Named moves come first, each a turn or a mirror and shown by rows before and after it. Which of them, in which order, take the first row of each pair that follows to the second? Write the first one first, as in the answered first pair.
move kog:
[ -6.0   3.9 -11.3  -0.8  -5.5  15.1   8.7   7.4  -5.1   1.1  -7.5  -2.4
  -7.0   3.7   0.6   0.8 -15.9   1.8] => [  4.8   0.1 -13.1  -1.8  -5.6  11.3   2.7   6.2  -0.1  -5.9 -14.9   6.7
  -2.6   4.6  -4.3  -3.9 -13.1   4.3]
[-26.9 -11.2  10.9  10.0  12.9   8.9  -2.8   7.6  16.8 -15.8 -18.4  -1.1
 -19.5 -24.2 -23.2  -3.3  -5.3  -5.0] => [-25.3 -11.0   9.7   9.1  11.3   7.7  -4.2   6.5  17.3 -18.0 -19.1   2.8
 -18.3 -24.4 -23.0  -4.2  -5.5  -5.0]
[ -3.9  -0.2  33.5  -6.8  27.5  -0.9  23.5   3.2  10.8 -11.7  -2.3   9.7
   9.4 -35.2 -10.4   4.1   8.9   0.3] => [ -6.7   0.1  33.3  -6.0  27.9  -0.7  24.9   3.4  10.2 -10.9  -0.3   7.6
   7.9 -35.0  -9.6   4.7   7.7  -0.5]
move rup:
[ 19.6  -1.2   5.6   2.8  15.1 -26.7   1.6 -11.3   2.8 -13.8   7.7   6.2
  10.5   2.2  -1.6  11.1  11.5 -14.9] => [ 16.6   3.9   5.3   3.9   9.2 -27.2   8.5  -9.8  -2.8  -9.7  14.6   2.0
  14.0   5.5   4.3  15.4  10.1 -13.9]
[-23.2  -0.2 -24.3  12.9  -9.2  17.6  16.2   3.7  -2.6  13.4   4.2 -10.2
  -9.1 -17.3  -3.2   5.6 -26.8   1.7] => [-20.3 -12.0 -22.4  11.4   4.5  17.3  -0.8  -1.2   8.6   1.4 -11.7   0.2
 -19.1 -23.9 -16.6  -4.2 -22.9   0.0]
[  1.6  -8.7 -10.3  -4.8  15.6 -10.9 -17.6  -7.7   5.9   6.3  -8.5  15.6
 -11.9   9.6  -2.7  -3.7   6.7   0.5] => [ 11.8  -0.4 -15.1  -4.4  -1.3 -14.8  -6.7  -2.4  -2.4  11.9  -4.1  19.0
   1.5  17.8   6.6   0.9   6.7   6.3]
move sil:
[-33.7 -12.7  -0.9   4.8   3.9  25.1 -10.0  -2.4   0.5  -1.8  -6.8  -6.3
 -26.1 -18.8 -11.7  -8.4 -11.3  -2.8] => [ -2.4 -16.7  -0.9  -0.8   7.8  11.2 -22.0  -8.0  12.5 -17.4 -25.7  15.3
 -17.8 -13.1 -19.9 -18.8  -1.5   2.9]
[-43.2  -6.3   3.1   3.2  11.0  19.0  -6.7   8.3   4.0   2.3  -1.3 -11.8
 -14.3 -11.5 -12.0  -1.0  -4.9  -9.2] => [-21.4 -15.6  -2.9   0.8   6.2  13.7 -21.4   7.8  16.0 -11.1 -23.4  12.5
  -7.1  -9.9 -21.6 -11.7   0.6  -1.2]
[ -5.7  12.8  24.1  -4.8  32.6 -13.7   7.6   8.4  -7.9   5.0  24.3 -37.2
  -2.9 -13.7  -3.4   9.4  22.3 -32.3] => [-40.7  -4.0  -1.5   6.1   8.2  27.0  -4.4  22.4 -13.5  18.6  10.6 -26.6
 -15.6 -22.6 -11.0   5.3   4.8 -22.0]
[-22.4   6.1  19.0  -4.0   9.8  -0.9  -1.2  -6.7  -4.6   6.2  14.3 -16.9
 -10.6 -11.4  -1.7  -2.3  -1.3 -11.6] => [-28.8  -4.9   4.3  -0.2  -2.8  14.4 -13.9  -2.0  -1.3   7.2  -1.7   0.1
 -13.1 -15.1 -10.4  -8.6  -5.7  -3.4]
move famo:
[  0.3  -7.0   8.7  -2.0  29.9 -10.8 -15.9 -11.2  17.5 -28.5  -2.2   5.3
  -4.7 -16.3 -10.9  -5.2   2.8 -18.1] => [-20.7   6.4  11.6   1.9  24.1  -6.4   6.6  -6.8   0.1  -9.7  25.6 -21.2
  -6.0 -14.8   6.3  10.8  -5.0 -22.4]
[-23.4 -15.2  11.8  -5.9  51.4  16.9 -23.6 -17.4  11.7 -11.9   4.7 -27.6
 -39.5 -28.4  -9.3 -28.3  -3.6 -10.4] => [-32.9 -10.8  10.6  -2.1  47.8  21.9 -14.0 -14.7   4.8  -3.7  14.4 -38.4
 -39.8 -29.0  -3.5 -23.1  -7.4 -10.8]
[  9.7   9.8   4.4   1.9 -31.3  14.0   9.4   7.7  -8.4   6.1  18.4  -0.6
   8.7  11.2  14.4   8.3  -7.0  -8.1] => [ 17.0  -1.4  -3.2   1.8 -34.6  19.9  -8.6   8.1   1.2  -2.6  -1.9  18.8
   8.6   8.3   2.3  -2.9  -5.3  -0.9]

Each pair is two moves apart.
[-15.2  -0.2  -1.2 -14.1  -7.0  14.8  -2.9  12.8  10.0  -3.4   8.4   4.9
 -31.4  -0.6  -8.1   4.1  -8.0   3.3] => [ 17.4   2.0  -1.2 -16.8 -13.7  -1.0  -2.9  11.9  15.9 -11.9  -0.2  20.0
 -12.9  11.8  -5.9   1.1  -1.9  10.4] -> famo then rup
[ 14.0 -25.6 -18.7  -6.2 -28.0   0.0   1.5  16.0  -3.6 -36.1 -11.0  11.6
  -3.1  -5.7   7.2   3.6 -26.7   1.8] => [ 15.1 -29.3 -14.8  -8.4 -17.1  -2.5  -6.1  12.6   2.5 -41.9 -14.7  11.7
  -9.8  -8.3   0.4  -1.7 -24.9  -1.5] -> kog then famo
[ 40.6  11.3  38.1 -13.2  36.5 -48.9   1.0 -19.0  17.1 -24.0   3.0 -16.0
   9.0  14.6   1.2   2.8  22.3 -14.5] => [-55.5   2.9  -8.4  16.0 -22.7  30.9  15.3  17.8 -21.0  31.0  19.3 -32.9
 -11.1   1.1  17.5  22.0 -22.3  -0.1] -> kog then famo
[-12.8  10.6 -14.8   1.3 -35.9   3.8  13.8   1.1 -14.4  14.7  15.8   1.5
  17.0  17.8  14.7   6.9  -1.4   9.4] => [ 22.6   6.6  -6.0  -6.0 -24.3 -17.4   2.4  -7.2   1.4  -6.8  -1.6  18.2
  27.8  22.6   4.6  -2.4  11.9  10.3] -> kog then famo
[ -4.2 -14.4   8.3  -4.9  13.4  -6.3   6.6   1.5  16.2   2.2  23.7 -10.8
  -6.6   2.9  -4.8  10.1   6.4   0.6] => [ -7.7 -12.2   7.4  -3.1   9.0  -3.7   9.7   4.0  12.7   5.6  27.9 -12.5
  -5.5   4.5  -2.2  11.1   4.2   1.8] -> rup then famo
[ 35.2 -10.2 -15.3  -8.6 -26.5  -9.3 -12.3  -9.6  11.5   1.0 -33.2  52.7
  26.8   8.1  -4.1 -17.8  11.7  11.6] => [-55.1 -18.1   4.6  -4.4  21.7  22.6 -12.4 -16.1   0.8  21.2   0.4 -10.8
 -33.2 -29.7 -11.1 -11.5  -5.8 -20.7] -> kog then rup
[-20.4 -13.0  21.0  -6.2  56.4  -6.0 -17.3  -6.7  18.1 -11.6  -5.6 -17.5
 -39.3 -14.8 -26.0 -14.9  -1.1 -23.1] => [-38.5   0.5  21.2  -2.2  47.8  -0.9   4.1  -1.2   0.7   4.6  19.4 -39.4
 -37.5 -12.3 -10.9  -0.3  -8.5 -26.4] -> kog then famo
[ -0.2  -4.6 -13.8   8.7 -28.8   1.2   6.1  20.9  -2.5   6.9  -6.4   5.7
   9.1   9.2  13.2 -15.0   0.9  17.3] => [ -5.7   4.7  -4.7   8.3 -19.7  -5.3  18.6  18.2  -9.0  11.9  11.3 -13.6
   7.4   8.9  22.3  -6.6   0.9   9.1] -> sil then kog
[-23.3  11.5 -10.9  11.2  -4.1  -8.1  23.4  -7.1  -8.4   5.5   7.5   2.4
  13.4   5.1   8.3  14.0 -21.4  21.9] => [  7.2   5.9  -1.4   3.0  16.3 -28.9   7.4 -19.7  10.1 -17.2 -10.2  19.1
  16.0   5.3  -5.2   3.2  -7.3  19.6] -> famo then famo
[ 14.4  30.7   2.7 -16.3 -27.4   6.9  24.5   4.9 -16.2 -11.5  -9.3  -7.5
   6.7  16.3 -19.8  -5.6  -9.2 -18.2] => [ 19.9  25.3   0.2 -16.5 -27.3   8.3  16.3   4.3  -9.9 -16.6 -20.3   3.4
   6.4  14.8 -25.1  -9.9  -6.4 -16.9] -> famo then famo
[ -2.8  11.4  -8.7  14.0 -18.1   7.2  27.1   5.2   2.7  21.6  23.4  21.0
  -2.6  -7.7   9.7  15.0  -0.9  11.9] => [-14.7  -9.8  -6.5  10.8   4.8  15.1  -2.0  -2.4  20.8   7.0   0.4  31.7
 -23.5 -23.9 -14.2  -1.9   0.6   5.9] -> rup then famo
[-13.9 -11.5 -11.3  -8.1  -5.2   8.9  -7.4  -3.8   1.1  -2.6  15.7  -9.9
  -6.8  12.1   2.6  -5.1  -8.2 -11.5] => [-11.3 -13.9 -12.9  -7.4  -7.0  10.3 -12.3  -3.9   2.7  -4.7  10.6  -5.0
  -6.0  11.6  -0.3  -6.7  -7.4  -8.4] -> sil then kog
[-29.8 -20.2  -4.1   8.1  -4.1  43.5  16.0 -24.5  -3.3   9.2   7.2  13.0
  -0.6   5.4  -3.3 -12.3  -9.0 -21.6] => [ 15.0 -16.3  -6.8   3.5 -16.7  22.4  15.1 -26.6   6.5  -5.5  -7.5  38.9
  24.2  21.2  -1.7 -16.0   2.7 -11.4] -> famo then rup
[-18.5   9.2  16.6   5.7  24.8  -3.9   3.8  -9.0  -6.0   0.5   7.9 -29.9
 -15.4  -7.1  -9.0  -3.2   1.8 -25.0] => [ -2.4  11.9  21.0   1.8  29.2 -15.6   1.8 -13.0  -0.8  -8.0   4.7 -23.0
 -10.3  -4.5 -11.2  -5.2   7.3 -24.6] -> kog then sil
[  6.7   5.4  -2.0  -2.3 -13.2   5.1  -6.3   6.5   6.3   8.8 -13.9   4.4
  -7.6   1.5 -13.4  -5.7 -10.1  -4.6] => [ 16.9  10.0  -0.4  -3.9 -15.2  -1.9   0.4   5.1   5.0   8.2 -10.8   3.0
  -1.0   4.8  -8.8  -2.0  -8.0  -4.3] -> rup then sil
[ 34.7  -1.7  -4.7 -11.0  33.1 -47.1  15.5   0.7  -9.4   3.4  -7.5   9.3
  40.3  -0.7   1.3 -13.6  19.1  20.2] => [-12.4 -12.4 -39.9   5.6 -10.2   4.3  15.5  25.0 -25.1  32.3 -13.6  18.0
  33.0  -5.8   6.3  -8.4  -3.8  36.5] -> famo then famo
[  0.9  -9.7  15.0  -9.2  33.3 -21.6  -2.8   7.2   4.2 -13.7  -2.5 -10.8
 -14.3 -25.5  -4.1   6.7  22.2   5.5] => [  4.1   3.4  16.7  -7.4  23.2 -27.8  14.5  11.3  -6.8  -5.6  13.3 -21.1
  -3.1 -16.0   9.9  16.7  20.9   6.9] -> rup then sil
[-19.4   1.3  -9.4  -7.2 -26.0  -7.8   6.4   1.6  -9.1  26.9  -4.2  -1.2
  -0.6  24.4  30.7   6.5  -1.5   0.0] => [ -3.7 -17.7  -5.3 -14.5  -2.7 -15.2 -23.5  -8.5  13.5   4.1 -33.1  21.1
  -9.1  16.3   6.2 -13.1   8.5  -3.0] -> rup then kog
[  7.4   8.7 -19.3   3.1 -36.2  14.7  11.7  13.7 -10.9  14.1   6.2   6.7
  23.5  13.1  14.0   7.2  -6.1  15.2] => [-16.8 -13.8 -25.1   5.3 -21.4  35.1 -13.0  12.6   1.1   9.5 -14.3  15.1
  -0.7  -3.5  -6.8  -7.1 -10.2  12.8] -> rup then sil
[-43.3  -8.9  27.1  -1.8  21.6   5.4   6.0  -5.6  -9.0   7.0  17.2 -32.7
  11.4  -8.5   6.9  13.3 -20.7 -13.8] => [-35.9 -25.6  27.4  -5.6  35.8   5.7 -18.4 -11.8   6.2  -9.0  -7.2 -14.0
   2.2 -16.3 -12.4  -2.8 -15.3 -15.5] -> rup then kog
[  3.5   7.3  18.9  -3.8  22.8 -12.0   2.8  -5.2   1.1   0.0  10.0 -18.8
  -5.1   2.0   2.9   4.1   6.3 -11.0] => [ 13.4  -9.0   2.6  -2.3  10.5  -2.4 -19.6   1.2  13.3  -9.0 -19.1  13.7
  -2.7   3.1 -10.7  -8.7   5.9   2.0] -> sil then kog
[ 24.6  11.1  30.0  -7.8  36.9 -31.2   0.7 -16.0   5.2  -6.5  11.9 -15.9
  -2.1  -3.7 -17.1   0.0  15.1  -9.4] => [-29.9  -8.7 -20.0  12.8 -22.8  35.0  -8.9  16.0 -13.4  24.9  -6.9   7.9
  -8.7  -9.5 -17.1  -0.4 -15.4  15.5] -> famo then sil
[ 11.5   8.9  -6.7  17.0 -29.8  20.2  11.1  15.7  22.1  -3.7  -9.1  28.4
  14.9  -4.9  24.0  15.0   9.6   0.9] => [ 15.1  22.4   9.6  11.5 -15.7   3.3  26.0   9.4  17.1  -3.4  12.4   6.6
  17.0  -3.9  33.7  22.3  15.2 -10.0] -> sil then sil
[ -3.1   6.6 -18.2  -4.2 -27.1   8.7  18.8   8.9 -18.2   8.6  20.1   3.9
   6.7   3.9  20.3  12.0 -11.1  16.8] => [ -4.8   4.9 -21.6  -4.4 -28.6  12.4  14.9   9.2 -16.4   9.4  16.7   6.8
   6.4   2.8  17.8  10.9 -11.7  18.1] -> famo then rup
[-22.6  -9.9 -19.6   3.8 -10.9  20.9   1.1  13.2   4.7   4.8 -16.4   3.5
  -6.9   0.4  -6.7  -9.9 -15.3   0.3] => [ 25.3   4.1  -9.9  -3.6 -13.5 -11.4  13.5   9.1   7.1  -6.9 -14.1  12.0
  18.8  18.0   2.2  -6.7  -0.8   2.9] -> famo then rup
[ 16.9   3.3  18.9 -12.2  38.1 -28.3  -6.0 -15.1  13.1 -18.4   5.3 -12.8
  -7.7  -7.3 -10.0  -3.6  16.5 -11.2] => [ 26.1   0.6  13.9 -12.2  31.4 -28.5 -10.7 -14.0  16.7 -23.3  -4.0  -2.2
  -1.7  -4.1 -12.7  -7.9  18.4  -5.3] -> kog then rup
[ -5.0 -23.6 -13.7   0.6   2.3  14.7 -23.5   2.6   5.2 -11.8 -34.9  28.8
  -8.2  -8.4 -18.4 -18.1  -0.3  10.5] => [-19.7   6.4 -16.7  10.4 -27.8  17.3  22.3  14.7 -29.1  18.8   8.5  -3.5
   8.5   6.5  17.1  10.9 -11.0  11.5] -> rup then rup
[-19.2  50.1  16.1  21.2   5.3 -14.7  26.3   2.5 -22.5  15.3  32.9 -12.3
  20.6  14.9  19.5  29.0   4.0  -2.3] => [-68.6  10.1  -3.0  28.6  14.8  31.5 -18.2   7.1  -7.8  14.9  -2.9   4.3
 -18.8 -14.7 -14.1   7.1 -10.3  -0.8] -> sil then rup
[ 36.8  -4.1 -39.2  16.6 -41.1   9.4   6.6  14.6  -6.7  -9.6 -10.2   0.5
  67.5   1.1  -7.8  -1.9  -3.6  35.4] => [-46.2  -8.7 -16.5  20.3   8.5  34.9  10.9   5.9 -16.8  11.4  25.5 -64.0
  12.3 -33.9 -14.3   5.0 -17.9   2.0] -> kog then rup
[ -5.8 -15.5  -7.6  13.0 -20.7  14.1  -5.1  25.2  10.4  13.0  -5.7  -3.0
  -5.7  -3.4  10.8   1.5  -0.9   5.9] => [ 21.4  -3.9  -0.4   6.6 -20.5  -6.4   3.1  21.2  11.2   5.9  -0.9  -1.3
  10.3   7.6  17.6   4.3   6.8   7.1] -> famo then rup
[ -6.4  14.8  31.7 -17.9  10.3 -22.7   6.9  -3.3 -11.5   4.6  15.4 -47.0
   4.7   7.0  16.0  17.0   3.6 -10.7] => [-36.8 -21.1   7.5 -11.2   7.9  18.0 -34.8   2.7   3.7  -0.1 -26.9 -16.4
 -20.0 -12.5 -14.3  -3.9  -8.2  -1.7] -> sil then rup
[ 23.4   0.7  -5.7   2.8   0.4  -2.0  -5.2  11.5  23.2 -10.9  -6.5  20.6
   9.9  -0.7  -2.3   7.3   5.2  17.6] => [-10.9  -2.9 -15.2  10.7  -8.9  21.1  -1.3  21.3  12.5   4.9   2.8  10.8
  -2.5  -6.6  -0.1  12.6  -7.9  17.1] -> kog then sil
[ 10.1 -15.3  -0.7 -18.3   0.7  -8.5  19.8  -3.1 -22.7  10.9   4.4 -18.5
  12.3   2.7   9.0  -9.9  -0.9 -13.4] => [  5.7 -31.3 -15.5 -14.3  -7.8   6.7   1.3   2.3 -14.9   7.0 -19.1   0.7
   6.8  -4.1  -4.3 -21.1  -3.6  -3.8] -> sil then famo
[  4.9   0.3 -17.2   7.2 -28.4  12.7   6.8  13.4  -6.0  16.4  -4.8   9.4
  11.0  12.1  15.7   8.2  -2.6   4.4] => [ -1.3 -17.9 -15.5   3.6  -5.8  16.7 -18.8   6.9  10.2   3.9 -25.2  17.8
  -6.2  -1.7  -6.9  -6.8  -0.5  -0.9] -> rup then famo
[ 21.7   9.2 -20.5  11.7 -21.4  20.6   0.8  10.9 -16.7   8.6 -17.6   9.5
  24.9 -10.6  -2.5   5.6   2.8  -2.4] => [ 31.0   3.7 -16.6   7.5  -8.8  14.9 -10.1   4.9  -7.1  -1.1 -27.1  17.8
  21.6 -14.4 -11.7  -1.2   8.4  -3.3] -> kog then famo
[  1.0 -18.9  -0.3  -1.4   5.4  10.5  -7.7   0.7  30.3  -5.5 -17.2   6.8
 -15.0   5.7  -8.9 -11.0 -15.1  -2.3] => [  3.1   0.5  -6.0   3.2 -21.2  10.6  20.4   9.6  10.9  11.3   7.5  -4.6
   3.0  18.7  14.7   6.3 -19.8   3.3] -> rup then rup
[-27.1   8.4  33.7  -7.0  14.4   7.8  20.5 -14.3 -19.8  -3.5  22.0 -28.6
 -14.9 -12.1  12.5  12.0  14.6 -12.1] => [  4.1  11.0  42.7 -13.7  23.3 -14.7  17.3 -20.8 -10.9 -17.3  15.1 -19.5
  -4.5  -5.7  10.5   7.5  26.7 -12.5] -> kog then sil
[-10.0   2.6  15.1   5.5   8.4  -4.6  15.7  -3.6  -4.3  18.0  14.6  -6.8
  -2.0   7.9   5.4  15.3   6.6  -9.5] => [ 11.4 -10.1  12.8   1.5  12.1  -8.9  -7.0  -6.7  12.3   2.1 -11.9  18.2
  -0.7   6.0 -10.9   1.5  13.8  -3.5] -> rup then rup
[ 62.3  19.9   7.8  11.8 -14.8 -32.5  16.7 -24.5  -4.1  -4.5  14.8  16.2
  37.8  22.7  38.9   9.6  15.2   4.4] => [ 68.0  12.9  16.1   7.8   6.9 -40.4   2.7 -33.9   9.5 -18.7   4.1  21.5
  30.2  16.3  26.1  -0.6  21.0  -1.6] -> rup then kog
[-15.5 -13.5   3.7  -7.7  22.1   6.4 -12.3  -0.4   4.4  -2.9   0.8 -10.9
 -25.7 -16.3 -11.6  -3.4  -6.9  -5.1] => [ 27.1   0.9 -13.5  -5.6 -23.1  -4.4   4.0  12.0  -4.0  -0.8  -3.0  14.4
  14.7  10.4   7.0   4.7  -3.7  15.8] -> rup then rup
[ 17.0  24.2  24.3 -25.9  15.5 -20.4  18.5   5.2 -14.7   3.3  38.6 -40.0
 -17.6 -31.6   5.4  26.4  37.8 -25.8] => [-12.2 -22.9 -23.2 -13.3 -13.4  37.5 -34.0  22.2   3.0   1.1 -22.7  17.6
 -35.0 -48.6 -29.6  -0.6  20.7  -1.9] -> sil then famo
[ 0.4 -5.3 -1.3  3.6  3.4  9.0 -8.6  0.5 -3.8 -2.9 -8.5 14.7 -9.0 -3.8
 -9.3 -6.9 -2.6  4.1] => [ 6.0  5.6 12.3 -0.3 16.3 -6.9  5.1 -5.5 -6.2 -3.5  7.7 -1.4 -6.3 -0.8
 -2.0 -1.4  2.3 -2.7] -> sil then sil
[-18.3  19.9   6.3  -9.8  -9.4  -0.3  16.1  13.6   3.8  -4.2  20.3  -8.5
  -2.1   1.9  -2.3   7.3 -23.6  -9.1] => [-22.6   6.0  -5.5  -7.4 -15.1  14.5  -1.0  16.1  10.8  -6.7   2.5   8.7
  -8.1  -3.2 -12.8  -1.4 -27.7  -1.5] -> sil then rup
